One hidden turn or mirror swaps the rows below in pairs. Which row is each named row swapped with?
j254: [  7.2   5.4  -5.4  -9.5 -10.8   1.3  22.5   1.2 -32.7  24.7 -25.2   1.5
 -18.2  12.7  -3.4   2.2  -9.0   5.8  22.4  16.5  11.6  26.4   6.7  -1.5
  16.7]
j736: [-13.4 -11.1   2.1  -7.7  -4.8  25.9 -10.3  -5.0  -8.3  -2.5   6.8  27.9
 -22.3 -26.5  12.0  13.9   9.7 -47.4   1.0  -6.6  23.3 -11.3   7.1  -4.7
   9.4]
j706: [  4.0 -34.3  -2.0  -7.4 -20.8   1.4  18.7 -33.5   4.0 -30.8  -5.4  -8.6
 -30.1 -17.5  -5.4   8.1 -22.5 -10.7   3.7  24.5  12.8  20.7   1.2   7.2
   5.8]
j607: [  3.5  -2.9  13.2 -23.8 -44.5  -5.2 -16.1 -10.5   2.5 -10.9   2.0   4.3
 -21.9  11.1  28.7   2.2   9.0 -32.5  -7.9  10.7  13.7  27.7  36.8   8.1
   4.9]
j276: [ -9.9  26.4   6.3  -8.2   7.4  18.4  18.5  -1.7   9.4 -27.2 -18.5   5.4
   5.0   2.3  13.8  -4.0  25.2  10.5  18.4   5.0  23.5  -5.3  32.3   7.7
  -5.2]
j984: [-10.0 -14.7 -29.7  -4.0  21.1  -7.1 -16.0 -16.3   7.3  -6.6  -1.9  18.2
 -21.7  11.4   8.3 -32.4 -20.4   0.1   7.7  -2.1  34.7  25.2   9.6  24.8
  12.1]
j416: [ 20.4 -32.7  -6.3 -28.2   0.7   3.8 -25.5   3.2 -20.3  -9.0 -20.3   7.8
 -10.8   5.6  -3.5 -14.0  17.9  -7.4 -16.3  -5.8  -2.9  22.4  14.6   3.0
   0.3]
j823: [ 20.5  -0.3 -17.3 -25.7 -17.7  27.2  17.3 -23.9   8.4  -8.7 -14.6   4.9
   8.1   2.1  -0.2 -35.1  -0.8 -35.6 -13.6  24.1  37.0 -11.2   5.6   5.3
  12.2]
j84: [  7.7   3.2  -4.5 -14.7  17.5   2.9  31.6   1.1 -13.0  25.7 -24.6  17.1
 -20.3   4.1  -4.6  -6.9 -25.8  -0.9  25.4   3.6   8.6  15.7  13.7  -2.0
  33.0]
j600: [  4.6  -3.4  -0.3  14.1   4.4 -20.0   4.2 -41.4  -6.5  26.4 -27.0   8.7
   2.2   8.8  -3.6 -15.4  -2.8 -35.6 -11.6  17.9  -3.9 -10.6   6.2  22.6
  29.4]
j155: [  3.5  18.6  13.7   9.4  19.5  -2.9 -24.3 -34.1 -27.3  -8.3 -11.5  22.7
  25.8   5.4   5.9 -37.9   8.0 -44.9  -7.1  13.8  20.8  24.0  20.0   2.1
   8.2]
j492: [ 27.8 -14.3   7.9  -6.3 -35.0 -16.9 -19.1 -15.9  -5.2  -2.0   6.4  21.3
 -19.7   5.5  25.1  -0.7  -8.8 -37.2   4.6  15.4  15.8  36.5  27.5   5.4
  10.5]
j22: [-16.9  12.3  19.2  -7.5  -3.7 -14.6   2.2 -19.7  -8.4   3.6 -21.1  17.5
  -8.0 -12.3 -16.0 -32.5   8.8 -38.4  34.5   8.7   3.6  39.5  -1.0   2.8
 -14.3]
j467: [  4.5  -0.9 -10.8  -9.3  33.7  -3.0  18.9 -18.3 -28.4  27.7 -35.3  11.7
 -14.0  13.6  -2.5  -1.7 -10.3   1.4  11.8  -1.4   8.3   3.6  16.5  -2.7
  24.5]
j568: [  4.8  20.4   2.1 -23.8 -24.0   9.5  14.2 -36.9 -15.0 -10.9  -3.2 -10.1
  -9.8   6.0  12.6 -41.2 -29.1 -15.3  -6.1  32.9  26.4  27.4  30.1   4.8
  20.9]
j798: [ 13.6 -11.0  -3.4  -7.9  11.0   6.2 -15.7  -6.1 -26.3  -8.2 -22.3  19.4
   1.0  -1.4 -13.9  -1.2  31.2 -17.7 -21.1   1.8 -10.9  18.2  -9.6   7.8
 -11.6]
j506: [  3.9  -8.9 -15.2  10.5   6.2   2.1  -9.2 -16.8  -4.9   1.1  14.1  32.9
  -2.3  19.7   6.0  -7.3 -19.7  -2.0  16.6 -10.3  43.8  24.6  -8.4  18.2
  13.6]
j7: [ -8.1   0.1  15.4   1.0  19.9   0.4 -27.1 -33.0 -16.5   3.4 -13.6  22.1
  13.7  -3.7   3.5 -30.4  13.3 -58.0  -0.8  12.7  -5.9  -1.9  32.7   3.5
   9.9]
j192: [-12.6 -15.7  -4.7 -12.5   8.9  -6.1   4.2 -33.9  -5.2 -17.3   8.7  -9.3
 -24.2 -40.0  -6.0   4.6  -8.3 -27.1  -5.5   0.8   9.0  20.1 -21.4  15.4
  10.9]
j707: [ 27.2  -2.9  25.6 -17.9 -19.7  10.4   0.6 -35.6  -5.3  -9.1  -9.4  30.7
  13.6 -26.8  10.8  -2.8   3.9 -48.8 -12.6  -4.6   2.7 -16.0  23.8  17.7
  20.0]
j849: [ -5.9   8.5 -12.2   2.5  11.5 -35.2  -9.4 -13.1   0.1 -18.4   6.3  13.7
  -8.3  -3.4  24.3 -14.7 -19.7  -1.0  22.4   7.9  27.6  14.8   3.8  23.3
  38.9]
j566: [ -1.9 -12.0  29.1 -12.6  -4.8  -5.0   8.4 -47.9 -22.4   2.3 -13.5  22.8
  20.8 -30.5   2.2  -8.9  10.1 -46.3 -12.6  15.1  -3.0  -2.1  19.0  20.5
  -6.2]
j558: [ 24.0 -20.7 -15.0 -29.2   4.2   0.2  -2.3  -3.4 -23.4 -11.2 -21.0 -12.6
  13.7   4.2   2.0   7.0  21.9  -8.6  -4.8  12.9  -4.2  27.4  11.9  -4.3
  -0.1]
j48: [  1.2  -7.7   0.1   7.3   3.9  18.4 -10.8 -11.4 -19.4  -3.8  -9.9  25.0
  -2.7 -17.4  19.1  10.8  -2.2 -51.8  23.1  -1.0  31.9   5.6   0.0 -20.9
  20.5]
j978: [-10.5   6.4  15.8 -19.3  13.3   0.4  24.0 -36.8  -5.5 -36.0 -26.3   2.7
  11.9 -16.0  11.9   7.8  23.8  -8.4  -5.8   4.6  20.3   2.2   6.5  23.8
 -26.5]
j802: [ 38.5  10.3   9.1 -16.5 -12.2   1.4   8.8 -25.8 -13.9  -0.1 -18.9  18.8
   5.9   5.5 -10.1 -27.0 -32.8 -19.6  24.5  17.8  -1.7  23.0  -8.2  17.4
  28.0]
j914: [-12.8  -6.2 -19.6 -12.8  11.9 -25.4  -6.7 -21.0  -9.3 -18.7  -3.4  50.1
 -25.3  23.7  10.8 -11.7   0.4 -13.0   7.4  18.5  41.3  14.7  -3.4  25.5
  10.8]
j556: [ 23.8  -5.9  -3.3 -33.0 -23.1  12.4  -7.4 -23.2  -5.6  -6.7  -1.5   6.0
   3.3  22.6   5.1 -23.1 -34.1 -28.2   2.4  37.3   2.3  27.9   0.5  27.3
  13.0]
j615: [-28.8   7.8   1.2 -24.0   6.7   2.3  29.7 -21.8  10.5 -21.0 -32.2  22.5
  -6.2   7.5  15.8   1.1  23.0   3.0  10.4  24.5   5.7  -7.2  29.3   9.7
  -7.8]
j180: [ -3.7   0.0  -2.1  16.0  14.8 -33.0 -13.2 -11.2 -10.2 -17.5   6.7  28.4
 -20.7   9.9   9.0  -5.5  -5.3  -5.1  17.2   0.6  45.4   9.8   9.5  27.5
  19.7]
j99: [ -3.4  28.8   1.4  -2.1   5.5   8.3   4.4 -32.2 -22.6  -6.6 -11.0  34.1
   5.6  -4.3   7.9 -44.5  26.6 -51.7 -19.1   7.7   3.6  14.5  15.5   2.5
   2.0]
j977: [  4.0 -17.5  32.7 -22.9  -7.6  -9.2  24.6 -35.3 -14.0 -21.9 -20.4  23.6
  20.6 -19.0  16.1  -9.9   7.3 -38.6  -8.5   7.3 -14.9   4.1  34.9  17.5
   2.6]
j518: [  3.2  -1.1  -5.9  -7.9   0.2  22.5  10.2  -7.0 -13.3   1.3   3.6  42.8
  -1.5 -18.9  33.6  14.1  10.4 -38.6  -5.9  -1.6  33.1  -6.6   7.6 -14.9
  26.4]
j689: [-19.0  23.6  10.4 -13.6  22.9  19.2  10.2 -26.5 -17.6 -38.5  -8.3  17.9
  -3.6  -2.5  19.9 -20.8  26.3  -3.5  10.9  -6.8  17.4  -6.8   7.1  23.6
 -10.7]
j60: [  9.0  19.8   5.1 -24.9  -9.2  13.4  20.2  -0.6 -21.7  19.5 -31.4   0.2
 -27.4  -4.3   3.9  -1.9 -16.2   1.2   1.2 -13.5  12.3  17.1  24.4   0.0
  24.7]
j145: [ -5.1  -3.6 -11.6 -26.6   6.2   4.3   6.6 -12.9 -24.4 -35.0 -36.4  15.1
  -6.4 -34.8   3.1 -35.3  -1.1 -32.7  20.8  19.1  26.3   2.5 -12.3   5.3
  19.5]
j67: [ 11.4 -13.4  -7.0 -15.1  24.0 -21.5 -18.0 -18.8  -3.9 -29.1  -5.7   7.0
 -11.3  32.1   7.7   2.5 -18.5 -13.3   9.3   9.1  19.9  20.3  -3.3  38.7
   1.9]
j686: [ 10.9  -1.4  35.4  -8.3 -17.2  -1.1   6.4 -34.0 -23.0  -8.1 -17.8  24.0
  24.0 -20.3   9.7   1.9   8.2 -36.3 -19.1   6.8 -16.9   6.9  23.7  23.2
   9.5]
j196: [ -4.0  18.2  -0.3 -21.3  15.5  -2.5   6.7   0.4   0.9 -23.8 -19.7  14.2
  24.9 -21.1  21.7 -18.2  27.5   2.2  10.5  -1.6  19.8  -7.1  36.1   5.9
   3.5]
j797: [ 15.9  -2.7   3.2 -26.1  -5.0   1.9   2.0 -15.5 -13.3 -26.6  -1.8  27.5
   3.8  15.7  11.2 -38.3 -32.0 -30.3   2.7  18.7  -3.4  40.0 -15.5  31.7
  19.2]
j599: [  3.9 -16.8  -1.1  -0.3  12.1 -21.8  -2.2 -28.3 -23.8 -30.2   0.9   7.8
 -15.6  28.6  25.5  -6.7  -6.6   3.5  26.8   8.9  28.0   8.0  24.5  26.8
  17.9]
j859: [-16.5 -13.8   5.7   2.5 -14.1   1.2  13.5 -40.9  -8.6 -22.9  -8.8  -7.4
 -14.9 -36.0   5.3  -6.1  -4.1 -15.0   7.6  15.3   1.2  25.1 -21.0  -5.7
  10.0]
j273: [ -0.5  -2.1  -2.6 -14.2   6.3  -9.3  13.0 -24.3 -12.1 -18.5   5.4  24.2
 -18.4  29.5  -4.0  -6.9 -31.4   9.3  19.1  15.6  47.0  16.2   8.3   8.1
  16.3]
j952: [ 28.6  -9.0   8.4 -28.9 -15.6  14.1   2.1 -16.9  -9.8 -20.7  -4.8  18.6
   5.5   3.1 -13.0 -30.3 -41.5 -31.9  13.6  18.8   7.3  35.3  -2.3  27.4
  17.2]
j194: [  2.0  -5.6  -3.4 -23.6  -2.9 -19.4  -9.8  -9.3 -26.0  -9.7 -38.1   2.5
 -18.3  -2.8  32.4   0.7   6.2 -10.2 -10.0  15.4 -12.4  -1.5  21.4  20.7
  44.5]
j771: [ -5.1  22.3  22.7 -15.0  -9.0  15.1  12.6 -19.2   3.9   6.6 -22.7  20.5
  -8.9 -25.9  -9.3 -29.5  12.1 -30.0  23.1   7.7  -6.3  30.5  11.6   2.2
 -17.5]
j560: [ -4.5   1.4 -16.2 -14.5   6.5  32.6  12.5 -26.2  -8.4 -13.0   0.8  23.6
 -11.0  -9.4  32.2   7.6  -2.1 -29.9  -3.1   2.8  45.9  -9.5  -3.5 -12.2
  23.5]
j126: [-11.0   0.8  11.7  -2.4   1.2  22.3  26.1 -26.1   7.4   1.9 -14.4  12.6
  14.9  -6.9  12.6  13.3  13.0   9.8  10.5 -16.8  11.1  -6.4  35.0   7.6
  -4.8]
j832: [ -0.9  10.8  16.1 -17.6  -8.2  12.2   5.3 -40.6  10.2 -18.1  -9.0 -12.6
  -6.4   4.2   7.3 -27.2 -31.0 -21.1  -2.7  18.9  12.9  15.6  54.0  11.2
  22.9]
j702: [-22.7   0.8  -7.8   7.1   5.4   6.1  16.0 -30.0  -0.4  -6.8 -26.0   6.4
  19.4 -13.4  37.4  -2.8  31.6   1.8  -3.5   8.5  17.3   4.9  26.2  -3.0
  -8.4]
j434: [ 37.6   1.8   7.1 -18.9  -4.6   2.2  -2.3  -3.5  -7.8 -21.0  -0.4  20.1
  10.7  31.6   9.7 -27.2 -24.8 -24.7   9.0  35.1   7.0  29.7  10.1  25.6
  24.3]
j279: [ -0.3   9.1  44.7  -6.5   6.7  -6.3  23.2 -36.4  -9.8 -14.6 -11.1  26.8
   9.9 -33.5   8.5 -18.3   5.8 -37.8  -8.8  10.3  -1.0  -8.0  26.9  24.8
   9.0]
j554: [  6.5  -9.5  -7.9  -9.6 -16.0  -5.4  15.8 -35.7   0.7 -12.7  -6.6   0.2
 -18.9  21.2   8.8 -29.8 -27.3 -34.0  11.5  30.2   4.2  19.2  52.4   5.1
  25.8]
j64: [-19.7  15.8  17.9  -4.9  21.8  14.9   1.8 -25.8  -7.9 -14.3  -9.0  32.4
   8.9   6.3  11.0  11.0  28.0  -7.5  -2.7  -3.6   4.8 -16.6  21.7  -0.4
  -1.0]

Swapped with j978: j67
Swapped with j600: j823
Swapped with j254: j736
Swapped with j492: j771
Swapped with j279: j434
Swapped with j506: j126
Swapped with j607: j22
Swapped with j99: j554
Swapped with j64: j273
Swapped with j196: j849
Swapped with j518: j84
Swapped with j560: j467
Swapped with j832: j155
Swapped with j615: j914
Swapped with j48: j60

